In the data rows, 128 means zero.
Here are some points, one per row:
[126 127 131 119  68 134 147 105 118  94  97 126 164 156 166 153  87 149  95 169  91 122  77 141 140 100 113  80 111 154 102 140 142 146  91 115 105 132 146 133  81  93 158 163 160 141 153 169]
[106 127 172 137 117  96  97 175 128  84  46 178 137 105 115 193 158  99 129 191 139  96 153 142 108  92 121 158 155 171 107 124 159 124 194  94 136 131  58 117 117  91 115 135 143 133 141 128]
[165  86 186 141 100 139 128  97 132 120 139 162 140 141 158  89 103 189 141  94 110 101  87 169  78  87 153 127  99 190 128 148 118 143 175 152 181 156 161 155 132 110 130 148 109 106 101 104]
[137 194  98 127  80  77 121 149 116 129 157 153 123 105 151 135  98  87 117  84 125  81 132 106 132 106 170 123 105  65 105  84 148  84 172 131 120  83 113 121  85 144 176 132 156 119 144  90]
[138 153 128 148  90 150 124 135 122 152 121 108 155 192 113 127 102 126 168 170 110 117 175 180  98  99 153 108 107 120 163 111  87  92 138 108 121  93 158 183 135  94  77 121  91 115 115  96]
[133 126  88 255 171  88 104 148 133 105 112 112 127 197  81 100  78 153  66 167 115 161 151  67 149 179 109 178 123 171 116  98 148 152 107 171 208 160 107 189 144 144 184  90 154 118  85 111]
[129 107 130 134 144 128 110 116 107 136  98 114 177 137  90 157 143 115 126 122  86  91 125 113 169 104 154 111 107 145  97 169 120 186 125 172 129 109 140 169 143 117 110 162 150  87 178 118]
[112 105 104 140 102  96 152  98 113 141  97 153 123 234 155 136 170 161 105  97 139  79 166 112 171 165 146 120 133 101 255 144 172  95 138 124  75 135 108  96 188  86  78 129 150 180  89 109]
[215  84 123 116 197 151  91  94 121 130 150  62 112 124 141  89  90 117 129 116 152 116 159 168 140 128 140 135 118 121  86  75 175 103 170  77  92 109 157 104 156 178 145  85 184 137 190  89]
[ 94 166 103 133 112 156 161 128 209 149 128  94 121 110  61 161 190 189  62 139 117 187 151 154  95 103 151  93 138 111 151  73 111  87 170 138  74 113 143 114 124 112  92  98  95  75 123  85]
[128 152 170 152 125 150  60 111 142  55 149  77 182 114  83  99 165  78 154 143  98 110 109 117 118 150  62 212 109  99 191 143 113 105  92 152  96 146 174  50 106 112 154 152 123 134 102  95]
[177 118 121 255 133 105 135 103 159 173 128 142 107  87  85 138  91  96 144 173 134 119  79 107 106 130  74  63 204 145 159 148 103 141 121 169 131 164  78  82 132 171 177  77  90 181 114  75]
[119  90 131 140 132 173 166 143 136 134  92 118  83 149 140 145  90 110 113 116 114 125 104  88 118 132  66 125  93  94 138  74  59 119 255 108  81 167 154 161 159 186 193 155 107 111 105 171]
[126 193  84 142 139  90 142 123 179 149  95  88 107 167 138  89 166 117 124 180 104 128 135 114 113  95 149 101  68 137  78 129 167 152 112 112 185 182  74  76 179 118 110 150  71 131 151 166]
[109 184 110 141 121 196 182  97 126 132 109 103 149  77 152 130 149 129 104  88 121 108 179 166 150 179 147 139 175 147 156  81 178 133 110 135 174 140 150 176 100 178 138 123  91 170 138 168]
[124 120 124 100 122 114 149 171  82 151 142 162 141 138 132 107 148 156 113 135 105 132 152 138 152 168  84 100  80 140 146 124 153 168 109 143 153 150 121  67  82 126 133 123  66  72 204 101]
[ 95 134  68 123  90 179  95  83  99 175 159 130 159 113 180 147 148 115 101  99 158 126 169 135  83  91 115 168 137 177 142 143 145 170 120 142 159  90 150 114 121 144 126 104 146 161 109 148]
[ 81 165 179 152  72 150 110 120 155 102 147 150 110 155  74 101 167 179 163 133 122  99 162  63  75 160  89 119 179  83  65 167 133 151 117 143 120 120 157 150 134 170 141 114 165 184 181 118]
[103 132 129 105 131 119 137 127 141 163 170 116 120 103 109 111 118 170 185 164 113 130 160 101 128  87 135 107 168  96 118 109 149 176 117  80 129 132 158 159  93 101 123 165 117 130  76 108]
[119 165 151  94  93 157  81 103 101 138 130 149  64 127  94 132  75  72  87 107 209 145 147 144 168 134 141 102 110 170  91 119  96 180 125 122 126 156 148  73 103  99  86 115 166  95 130 155]
[112 105 100  73 167 117  90 168  70 146 112 104  99 111 150 126 157 127 132 120  93 126 126 148 137 205 183 140 232 148 141  77  54 153 102 192 134 192  96  93 135 152 180 165 142 184 159 123]
[144 116 141  97 137 153  93 183 212 137  98 161 227 213 120 163 161 231 255 100 205 250 138 142 255 103  93 136 117 104 104 108 100  89 148 186 111 153 103 125 106 114 192  80 139 155 100 147]
[117 102 123 102 115 124 168  88 125 148 146 146 145  92 121 162  88 128 180 153 114 104 202 135 103 131 137 134  93 131 110 115 115 103 116 115  99 137 157 126 167 114 143  76  87  85  86 143]
[130 104 112 147 100 130 129 155 128 141 135 152 161  81 159  99 124 140 135 108 111 144 147 103 118 145 187 159 118 124  96 137 128 138 120 124  76 121 130  96  86 102  83 132 100 125 133 179]
[181  64  93 117 169 143 108 146 134 106 172 185  64  88  89 112 122 128 113 126 101 112 143 132 118 119  78 109 106 143 138  57 105  77 109 125 205  93 107 129  92  98  86 138 156 204 128 168]
[105  93 163 119 152 142 151 113 151 161 181  70 165 149 165 128 154  84 134 120 126  82  91 110 133 156 118 114  91 138  91 134 103 135 121 155 153 106 104 153  73 131  72 121 118 145 132 100]
[129  94  81 106 116 160 111 196 131 151 173  94 107  89  83 153 152 130 126 241 193 111 103 175  95 164 164 115  95  76 148 188 177 126 155 168 135 158 146 163 128 159 179 110 197 151 125 146]
[149 130 151  67 105 110 167 102 119 163 143 153 113  94 138  97 149 130 101 141 122 135 125 100 124 103 120 180 107 170 114 134 130 132  95 153  63 137  86 144 137 140 122 112 105 109 171 129]
[130 183 122 142 124  79 109 134  76 121 172 108 120 131 132 110  99 100 132  95 114 110 126 142 111  80 126 118 128 109 126 131 157 114 152 117  85 106 117 145  95 109 161 116 133 122 113 190]
[136 112 153 129 134 122 168 104  78 134  80 135 184 106 112  70 168  99 111 128 155 132 134 141  92 130 148  74 175  85 145 103 126  99  98 117 187 104 137 127 148 143 111 115 123 109 100 172]
[114 112 188 170 141 138 157 109  91 140 118 157  93 135 144 135 158  83 102 172 120 142 160 161 187 103 162 141 114 112 123 136 111  91  89 125 157  84 142 116 158 164 132 143 102  89  77 142]
[ 65 115 127 151 131 125 146 132 110 162 151  81 137 113 141 141 140  89 168  94 128 108  65 123 121 125 116 117 115 158  98 108 141  75 103 133 119 114 136 154 129 119 118 139 164  99 156 107]
[118 160 161 134 149 133 136  96 127 115 111 145 114 134 134 109  87 153 159 118 124  94 100 157  75 153 150 136  89 143 120 168 106 130  89 103 107 129  98 137  91  94 148 143 165 101 115 139]
[136 126 126 139 119 114 134 132 128 141 164 164 146  97 133 106 131 136  78 103 146  85  77 155 129 105 125 151 143 107 114 154 109 114 103  89 139 140 130 124 116 114 102 135 123 102 131 152]
[102 134 172 161 138 105  97 108 151  77 153 131 101  69 183 112 144 120 108 101 109 179 120 129 171 114 137  48 110 134 192 178 106 104 125 125 144 122 100 163 157 137 105 157 173  92 142 136]
[144 153 106  71 234 128 122  76 148 116 100 147  87 176 169 188  82 103 157 140 181 138 134  77  97 114  72 163 187  77 114 154 141  85 139 210 162 111 146 127 131 113  99 147  92  86 154 146]
[155 143 155  82 100 181 142 142 170 105 168 127 121 159 113  97 167  76 116 109 133 167 114 138 158 187 132 124 171 183 139 155 120 129 231  87 137  74 140 119 183  67 229 150 113 125  92  92]
[132 108 156 158 143  97 150 137 145 115 168 171 119 176 128 167 154  75 114 107  79 190 102 145  96  99 147 152 157 125 118 159 123 156 143 100 162 145 114  93  97 149  95 153 184 115 171 142]
[250 132 118 120 101 162 114 184 123 115 124  60 111  90 163 199 140 226 128 103 148 100 149  54 130 129 114 110 138 151 103 137 105 160 125 113 207 112 115 103 189 144  98 111 170  97 128 113]
[120 143 116  79 118 126 140 119  97 124 121 151 135 115 158 101 129 125 130 143  87 132  59 116 123 109 140 166 104 136 129 137 122 157 110 119  92 131 118 139 124 127  85  67 132 103 145 138]
[118 108  82 111 122  84  58 148 129  82  78 167  86 166 156 123 208  84 146 104 115 121 122 166 139 209 106  95 170 146  79  85  92 149  81 109  85 142 141 173 121 185 131 140 113 117  90  91]
[103 123 140 104 210 169 107 145 146 148  62 122  85 118 138 135 106 119  69  96 142 165 134 112 113  91 130 122  89  89 155 195 124 100  88  99 125 168 172 156 101  85 177  79 109 194 156  85]
[126  86 101  71  77  78 125  82 109  77  87  51  81 125  78 169 118 140 149 111 174 158  75 103 155 147 155 191 123 120 154 167 141  71 147  97 164 143 122 134 103 187  81 134  99 154 127 106]
[122 174 129 105 186 113 147 130  81 145 118 134 177  88 125 116  80 177  92 133 109 160 151 157 105 143  85 152 105 124  73 172 150 141 135 106  80 132 110 103 153 151  87 176 119 168  60  73]
[ 87 126 124  88 136 116 143 201 193 137 120 129 120 124 114  90  45 139 172 149 110 110 152 102 163 116 140 155 181 135 198 135 147 152  88 105 114  81 164  91 168 142 113 157 130 147 105 149]
[122 112 115 153  87 123 159 143 135 145 114 113 137  95 129 118  96 142 152  72 113 144 123 181 127 132 133 155 131  97 114 115 155 196  94 142  93  97 112 129 128  65 106 145 117 130 114 154]
[137 128 133 116 166  94 151 115  90  51 180 158 178 152 125 149 119 126 117 142 199 143  72  88 107 119 146  87 105 111 189  72 153 132 119 115  83 115 117 165 191 133 133 137  77 129 174 152]
There is one direction along which these points spread out most. How far along it is each point below, from 0 to 99? The average is 50, and the first point in the table lies past the average. One standard deviation of the points above along it is 16.
[ 94 166 103 133 112 156 161 128 209 149 128  94 121 110  61 161 190 189  62 139 117 187 151 154  95 103 151  93 138 111 151  73 111  87 170 138  74 113 143 114 124 112  92  98  95  75 123  85] 43
[130 183 122 142 124  79 109 134  76 121 172 108 120 131 132 110  99 100 132  95 114 110 126 142 111  80 126 118 128 109 126 131 157 114 152 117  85 106 117 145  95 109 161 116 133 122 113 190] 66
[ 65 115 127 151 131 125 146 132 110 162 151  81 137 113 141 141 140  89 168  94 128 108  65 123 121 125 116 117 115 158  98 108 141  75 103 133 119 114 136 154 129 119 118 139 164  99 156 107] 62
[155 143 155  82 100 181 142 142 170 105 168 127 121 159 113  97 167  76 116 109 133 167 114 138 158 187 132 124 171 183 139 155 120 129 231  87 137  74 140 119 183  67 229 150 113 125  92  92] 30
[112 105 100  73 167 117  90 168  70 146 112 104  99 111 150 126 157 127 132 120  93 126 126 148 137 205 183 140 232 148 141  77  54 153 102 192 134 192  96  93 135 152 180 165 142 184 159 123] 34
[177 118 121 255 133 105 135 103 159 173 128 142 107  87  85 138  91  96 144 173 134 119  79 107 106 130  74  63 204 145 159 148 103 141 121 169 131 164  78  82 132 171 177  77  90 181 114  75] 31
[117 102 123 102 115 124 168  88 125 148 146 146 145  92 121 162  88 128 180 153 114 104 202 135 103 131 137 134  93 131 110 115 115 103 116 115  99 137 157 126 167 114 143  76  87  85  86 143] 57
[ 81 165 179 152  72 150 110 120 155 102 147 150 110 155  74 101 167 179 163 133 122  99 162  63  75 160  89 119 179  83  65 167 133 151 117 143 120 120 157 150 134 170 141 114 165 184 181 118] 38
[122 112 115 153  87 123 159 143 135 145 114 113 137  95 129 118  96 142 152  72 113 144 123 181 127 132 133 155 131  97 114 115 155 196  94 142  93  97 112 129 128  65 106 145 117 130 114 154] 64
[119  90 131 140 132 173 166 143 136 134  92 118  83 149 140 145  90 110 113 116 114 125 104  88 118 132  66 125  93  94 138  74  59 119 255 108  81 167 154 161 159 186 193 155 107 111 105 171] 32
[122 174 129 105 186 113 147 130  81 145 118 134 177  88 125 116  80 177  92 133 109 160 151 157 105 143  85 152 105 124  73 172 150 141 135 106  80 132 110 103 153 151  87 176 119 168  60  73] 59
